[[ 37.5   9.6  -8.6  23.1   8.9   5.1  23.9 -20.9  33.8  -0.8  14.3]
 [ 44.3   8.3 -24.9 -21.2   3.9  28.8 -18.9 -18.1  24.8  24.3   3.3]
 [ 42.4   6.7  -8.2  33.9   6.5   1.0  22.4  -8.8  -6.4  -6.4   7.5]
 [ 37.7  -7.5  25.8 -18.0  -4.2  15.2 -34.7  26.8  12.5   0.4  -3.3]
 [-33.6   0.4 -20.9  16.5   1.8 -30.1 -37.9  19.9  21.6 -19.3   1.8]]
->
[[-33.6  37.7  42.4  44.3  37.5]
 [  0.4  -7.5   6.7   8.3   9.6]
 [-20.9  25.8  -8.2 -24.9  -8.6]
 [ 16.5 -18.0  33.9 -21.2  23.1]
 [  1.8  -4.2   6.5   3.9   8.9]
 [-30.1  15.2   1.0  28.8   5.1]
 [-37.9 -34.7  22.4 -18.9  23.9]
 [ 19.9  26.8  -8.8 -18.1 -20.9]
 [ 21.6  12.5  -6.4  24.8  33.8]
 [-19.3   0.4  -6.4  24.3  -0.8]
 [  1.8  -3.3   7.5   3.3  14.3]]

[[ 49.7 -40.1  -8.4 -52.9  25.7]
 [ -6.2   0.0  -1.5   7.0  -2.7]
 [-44.3  36.4  -0.7  45.7 -17.7]]
->
[[-44.3  -6.2  49.7]
 [ 36.4   0.0 -40.1]
 [ -0.7  -1.5  -8.4]
 [ 45.7   7.0 -52.9]
 [-17.7  -2.7  25.7]]

[[ 18.3 -24.8   5.0 -17.3]
 [ 48.3 -12.9 -24.3 -50.1]]
->
[[ 48.3  18.3]
 [-12.9 -24.8]
 [-24.3   5.0]
 [-50.1 -17.3]]

[[ -8.0  -8.5 -20.6  19.0   9.8  -8.5   0.6 -20.1  16.0  -2.4 -25.4  -3.6
  -28.9   8.3 -14.5 -20.9]
 [-18.2 -19.7   6.2  14.6  22.3  18.3  -8.6  18.9   9.6   2.7  10.7  -4.6
  -23.5   2.9  -7.3  -8.0]
 [ -7.9   0.6 -21.9  31.4  21.7  -0.4  14.8 -27.0   1.4 -12.0 -20.0  -4.7
  -40.3   8.3 -46.3  -9.0]]
->
[[ -7.9 -18.2  -8.0]
 [  0.6 -19.7  -8.5]
 [-21.9   6.2 -20.6]
 [ 31.4  14.6  19.0]
 [ 21.7  22.3   9.8]
 [ -0.4  18.3  -8.5]
 [ 14.8  -8.6   0.6]
 [-27.0  18.9 -20.1]
 [  1.4   9.6  16.0]
 [-12.0   2.7  -2.4]
 [-20.0  10.7 -25.4]
 [ -4.7  -4.6  -3.6]
 [-40.3 -23.5 -28.9]
 [  8.3   2.9   8.3]
 [-46.3  -7.3 -14.5]
 [ -9.0  -8.0 -20.9]]

[[ -0.6   2.3 -23.9  -1.0]
 [  0.8   2.7 -43.4   1.5]]
->
[[  0.8  -0.6]
 [  2.7   2.3]
 [-43.4 -23.9]
 [  1.5  -1.0]]

[[ 50.7  44.7]
 [-46.6 -52.8]
 [ -6.8 -23.6]
 [-45.3 -51.1]
 [ 23.9  23.9]]
->
[[ 23.9 -45.3  -6.8 -46.6  50.7]
 [ 23.9 -51.1 -23.6 -52.8  44.7]]

[[-55.8  40.5  42.1 -47.7  57.5 -55.2 -49.4  50.5]
 [-47.7 -40.5 -52.9  51.5 -40.4  59.6 -48.8 -41.7]
 [ 55.9  49.8  38.8 -53.8 -40.2 -51.1  56.7 -29.6]
 [-51.3  51.9  53.1 -51.9  48.9  49.2  46.8  47.0]
 [ 47.8  47.8  47.5 -50.5  45.7 -53.9 -57.6  43.2]
 [ 54.8 -48.5 -37.2  49.1 -32.0  51.1  57.4 -42.1]
 [-46.8  46.4  48.0  56.8  52.6 -55.7  51.1  55.3]
 [ 50.0 -32.8 -53.6  50.3 -54.0 -47.7 -47.5 -49.7]
 [ 50.9 -46.3 -24.3 -46.4 -53.8  54.0 -53.1 -52.0]]
->
[[ 50.9  50.0 -46.8  54.8  47.8 -51.3  55.9 -47.7 -55.8]
 [-46.3 -32.8  46.4 -48.5  47.8  51.9  49.8 -40.5  40.5]
 [-24.3 -53.6  48.0 -37.2  47.5  53.1  38.8 -52.9  42.1]
 [-46.4  50.3  56.8  49.1 -50.5 -51.9 -53.8  51.5 -47.7]
 [-53.8 -54.0  52.6 -32.0  45.7  48.9 -40.2 -40.4  57.5]
 [ 54.0 -47.7 -55.7  51.1 -53.9  49.2 -51.1  59.6 -55.2]
 [-53.1 -47.5  51.1  57.4 -57.6  46.8  56.7 -48.8 -49.4]
 [-52.0 -49.7  55.3 -42.1  43.2  47.0 -29.6 -41.7  50.5]]

[[ 11.0  -2.5  24.3 -25.7 -18.7  -9.2 -44.1   9.0 -19.9  28.7  -2.1   2.0]
 [ -5.4 -17.3  -5.3 -21.0  12.1  -7.1   8.6   1.9 -16.2  22.5  30.9  -2.0]
 [-12.2   9.0   4.6  43.3  21.0 -16.3  24.0  -2.9   9.7   1.3  35.9   7.4]
 [ 12.8  13.2 -10.6  28.7  26.7 -11.2 -43.7   7.7  30.8   9.0  -7.1   6.6]
 [ 22.5 -14.4 -10.7 -15.1 -20.9  -8.0  19.1   4.0  58.4 -16.9  -8.1 -29.0]
 [ 29.4  -4.6 -31.8 -38.7  13.9  17.7 -17.7  -4.8  -7.2 -11.4  14.0 -12.8]]
->
[[ 29.4  22.5  12.8 -12.2  -5.4  11.0]
 [ -4.6 -14.4  13.2   9.0 -17.3  -2.5]
 [-31.8 -10.7 -10.6   4.6  -5.3  24.3]
 [-38.7 -15.1  28.7  43.3 -21.0 -25.7]
 [ 13.9 -20.9  26.7  21.0  12.1 -18.7]
 [ 17.7  -8.0 -11.2 -16.3  -7.1  -9.2]
 [-17.7  19.1 -43.7  24.0   8.6 -44.1]
 [ -4.8   4.0   7.7  -2.9   1.9   9.0]
 [ -7.2  58.4  30.8   9.7 -16.2 -19.9]
 [-11.4 -16.9   9.0   1.3  22.5  28.7]
 [ 14.0  -8.1  -7.1  35.9  30.9  -2.1]
 [-12.8 -29.0   6.6   7.4  -2.0   2.0]]
